Each row of A is roughly a mix of the hidden directions of one of 3 groups; some rows fit no group.
A:
[[ 39  25 -13  -3  13 -35  19 -17  29  12  -1  27]
 [ 16   9  10  39   6 -10  46 -16  -1 -34  21  -5]
 [-18   0  28  -3  12  35  13  40 -20  -6  -4  38]
 [ 28  12   4  27  24 -49 -23  11 -12  12 -17  16]
 [  2 -30  10 -31  27  25  23  33  27   1 -22  -4]
 [  9  42  24   9 -17 -40 -21  24  -9  17  15  12]
 [ 38  39 -13  -6  30 -28 -10  -7  13  14  13  23]
 [-28  46 -15  10   4   5  18 -20  12 -44   5   7]
 [ 29   2  28  31  11 -24 -29 -11  28 -12  30   6]
 [ 14   5   5  51   4   0  45 -12  -4 -22  24 -11]
 [ 14  -2   8  24   1  19  48 -30  -2 -34  22  -5]
 [ -5  -6  -9 -29  13  -3 -51   3  -1  41 -21  17]
 [-34  31 -21 -26   8  44   2 -21   8  12   1 -14]
 [-17  27  20 -25 -54  11  -9  -3   9 -13  25  12]
 [ 39  26  -2  -4  45 -22  -1 -26   1  19  13  12]
 [  6 -16  15  27  34 -42   2  23   6  -7 -24  27]
 [-14   3 -17  40 -18  -5 -23 -40   0  -9   3 -38]
 [-40   8  15 -25 -44  29  -6 -22   8   1  14 -11]
 [ 21 -37   7 -27  16   0  24  36  25  16 -17  17]
 [ 34  34 -29   5  14 -19  -2 -41  12  -5  23  -1]
 [ 33  45 -27   0   9 -23  -1 -18  25 -15   5  21]
 [-19 -33  20  22 -23  23   5   8 -18   5 -29 -38]
 [ 10 -48  28 -10   9  -8   8  -1 -25  45   0  -2]
 [ 31  48 -17   0  16 -19   2 -16   3 -21  25  23]
 [ 12  -6  -4  31   2  -3  54 -16   4 -36  22  -4]
 [ -8  52 -27  10  -4   2   1 -10  20 -45  -3   5]
 [  3  13 -11 -48  -7   3 -46  -6  -4  34 -12   6]
 [ 31  32 -23  -6  -2 -38  18 -20  19   4   3  32]
 [ 22   6  -7 -41  46  22  -5  12  -8   2 -32  -8]
 [-27  12 -44   6 -30 -14   5 -12 -42   4  -5 -13]
 [ 27  -6  -6 -18  14  -6  40  24  43  25 -12  -2]
 [ 26  18  -4  37  13  -3  50 -12  -3 -25  13  -8]
 [  5   7   3  31  12 -15  51 -18   7 -39  16   1]
 [ 42  25   4 -18  18 -35   1  18  16  -6  22 -26]
 [-15  44 -32  16 -22   9  12 -20  25 -25 -16  11]
 [ 11 -42  29   0  15  -4   1  18   3  51 -10 -12]
 [ 34 -26   9  11  40 -40  -7  20   1  -1  -5  20]
 [ -3   0 -10 -24  -7 -14 -55  16  -4  43 -12   3]
 [-20  45 -21   0 -11  -1  17 -11   9 -43 -12  25]
 [  9 -21  30   5  43   4   0  26  40 -13   7  17]
 [ 39  14  12 -20 -22 -18  -8 -13  17   0  18 -47]
 [-36 -44  23   6 -22  11  12  14 -15  15 -17 -25]
 [ 48  27 -12  -1  27  -2  -4 -11  34  -7  19  23]
 [ 44  39   0  22  10  -8  27 -20  14 -15  12  18]
 [  5   0  11  48 -15  -4  38 -23  -5 -32  20  -5]
 [-12  45 -18   5  -4   5  20 -11  25 -43  -4  23]
 [ -9  16 -25  34 -25  -3 -20 -29 -42  11 -10   8]
 [ 12 -22  15 -15  25   3  25  10  60   8  -1   6]
 [ 11  -1  12  37   3   4  48  -9   0 -35  26 -13]
 [ -5  -6 -11 -29 -29  54  25 -13   3  -1  14 -17]
 [ -9  51 -18   5   0   5  10 -10   7 -48  -9  20]
 [  3  -1   3  17 -32 -14 -40 -43 -13 -13  16 -23]
 [  3  45 -22   9  -9   2  17 -16  24 -39  13  25]
 [ -5 -16 -14  17  -8 -21 -29 -41  16 -16   9 -43]
 [  8 -19  13 -20  39  -3  13   3  57  -4   5   8]
 [-23 -31  14  10  -5  34 -25  28   2 -12   0 -40]
 [-30  22  23  -7  36  31  20  20  11 -15  10  28]
 [ -1 -21 -39  19 -13 -18   0 -43  20  21 -19 -16]
 [  2  -9  11  13  23  11  35  33  32  18 -10  36]
 [-50  -2  17 -15  -5  42  19 -13  16 -20   9  -8]
 [ -7  27 -17  15 -28   1 -18  -7 -58  -5  -1 -17]
 [ -1  11  21 -36  -4  27  38  44  -6   6  -1  10]
 [ 47  17   4  36  21 -32   9  16 -14   9 -12   5]
 [ -6 -17  36  -2   9  32  28  28  31   6  -3  29]
 [ 13 -47  24  -2   3  -2 -11  16 -10  48  -5 -19]
 [  7   2  18 -24  25  36  18  26  -3  14 -22  40]
 [-27  -1   1 -41  -1  -7 -45  13   9  26 -23  12]
 [-14  -1  23   4  28 -56  -8   5  17  -9 -11  29]
 [  6  -3  -1  38   3 -14  47 -15   4 -37  23  -6]
 [-23 -10  -8 -10 -29  41  16 -40   0 -22  20  -9]
 [-11  -5  11 -23  43  10  29  27  40  -6   3  12]
 [  7   1  42   9  -1 -29  -5   3   1   8 -42  39]
 [ 20  28  13  13   5 -48 -27   3 -15   0 -33  18]
 [ -6  -2 -27 -14 -32  51  -8 -13 -13   3  16 -30]
 [-10  43 -27   8 -11  16   8 -26   5 -46  -7  10]
 [-42 -29  -2 -13 -13  24 -30  19 -19   7 -25 -19]
 [ 26 -22  43 -38   7  20   5  17  19   3  -1  24]
 [ 16 -43  21  -9  28   7 -21   6 -11  40  -7 -19]
 [-19  17 -24   0 -36 -14 -17 -39 -32  -6  10 -23]
 [ 38  39  -6   2  25 -24  -1  12  34   3   5  25]
 [  8 -24 -18 -16 -29  47  23 -35  -5  -6  -2   6]
 [  1   4  -7 -25  10 -17 -48  -2  -2  39 -26  23]
 [ 46  34 -16   9   0 -31  19 -19  22  -1  -2  19]
 [-31 -25  20  14 -19  24 -13  30 -23  -2 -15 -34]
 [ -4   0 -12 -44 -12 -11 -49  20  -4  18 -25   3]
 [ -3  52 -26  15 -12   0   8  -2  37 -19   1  24]
 [  1   3   2  37   4 -14  55 -12   9 -32  15   0]
 [ 24   3   6  40   2  16  53 -10  -4 -17  18 -10]
 [  0  49 -12  14  -4 -14 -27 -30 -28 -12  18 -17]
 [ -3  32   0  28  -8 -22 -34 -26 -17 -22  30 -17]
 [  7  42 -16  24 -16 -22 -23 -26 -37   4  12   4]
 [ 18  16 -35  17 -19 -44 -12 -23  -9   7   8 -30]
 [ 13 -54  29  -8   9  -1  -3  11 -13  40   1 -12]
 [ 16 -36  12  -4 -26  -7 -11  -9  27 -10   7 -52]
 [ 30  35   1  13  18   0  26 -38 -18  -2  19  26]
 [  5  -5 -13  32   1 -19  52  -9   9 -30  27  -8]
 [-37 -38  17   6 -31  25   4  11 -23  -1 -19 -23]
 [-11  27  -1 -11 -29  45  26 -21  -4 -15  15 -27]
 [ 16  -2  -9  35  11 -44 -20  34 -11  14 -24   7]
 [-17 -13  -8 -39  -3  20 -44   7  -3  23 -33  11]
 [-27   0  30  15  26  39   3  16   1 -10  -1  42]
 [-18  40 -21 -33   5  40   8 -24   5   8  10 -18]
 [ 31  -2 -17  14   3 -27 -16 -18  24   1  -1 -53]
 [-42  19  21 -25 -26  36   6  12  14  20   0 -15]
 [ 14 -24 -10  24  20 -52   9  21   9   2 -17  25]
 [-31 -29   3  -2 -39  23 -19  25 -31   8 -10 -11]
 [-19  19  14  13  42 -29 -10  36   9   4 -30   9]
 [-18 -27  16 -45  20  37   6  18   3 -18 -16 -11]
 [ 46  22 -10   0  -2 -37  13   1  32  14  -2  26]
 [ -9   3   0 -39  -9  19 -49  21  -7  28 -21  -5]
 [ 43  14  -3  18 -39  -8   3  10 -12  21  -9 -38]
 [-22  -6 -21 -19 -28  48  10 -30   1 -10  19 -17]
 [-11 -41  18  -3 -18   8 -11   8 -50   0  -7 -30]
 [ 43  20  21  16  -8 -23 -23 -31  21   7  24   6]
 [  8 -48  32  -1   7 -19  14   4 -19  37  -4 -21]
 [-29 -21   0  14  -9  35 -29  16   6  18 -19 -39]
 [ 18 -48  30 -10  13  -9  -3  17 -13  41  -9  -7]
 [ -5  -2 -14 -38  -1  15 -44  15  -3  41 -18   3]
 [-12  47 -16  11  -8   0  18 -10  10 -51  -7  11]
 [ 31  19   3 -12  14 -17  25 -17  -7 -20  33  41]
 [-29 -47  15   0 -21  29 -12  31  -2  10  -6 -18]
 [ 46  17  -3  -7  25 -28  15 -25   9  16  12  30]
 [-10  13   5 -34 -13  64   3  -4  -6  -2 -12 -15]
 [ -3  38 -32  29 -18 -24 -12 -29 -29   8   7  -5]
 [  5 -32  35  -2  11  20  17  11  53   2   1  12]
 [ 11  17  -6  13 -36  -1 -28 -14 -56   6  -7   0]
 [ 22  45 -14  -6  16 -12  17 -18  13 -22  11  40]]
One row of each group comes first, with its name. Which group is each row after those in?
[  8  14  21   6 -11 -15 -32  47 -11  31 -27  -4]
B
[-18  40 -33 -10 -13  -5   5 -18   3 -45  -4  21]
S
[  7 -23  22 -16  27   5  26  38  39   2   0  20]
C

[ 34 -12  24 -10 -21  22  -4  34 -34  15 -22  13]
C
[-23 -39  28   1  -9  32  17  -1 -32   2 -28  -6]
S
[  6 -34 -26 -30 -30 -12  11 -11   8  12 -16 -40]
C
[-37 -32  17   5 -21  23 -13  24 -27  -7   3 -31]
S
[-27  -7 -18  10   9  26   7  -7 -21  18 -33  47]
C
[ 18  30 -16 -13 -24  51  11  -6 -20  -5 -11 -25]
B
[ 28  -5 -17  39 -27 -29   7  -2  19  22  -2 -33]
C
[-39 -30   6 -10 -23  16 -21  22 -36   0 -14 -20]
S
[  7 -16 -25 -22 -16  40  23   4  -2 -28  25 -31]
B
[ 36   2  30 -37 -34  -6 -13   0  -6  -7  22 -25]
C
[-27   9 -22   9 -26 -16 -25 -20 -44 -18  13 -20]
C
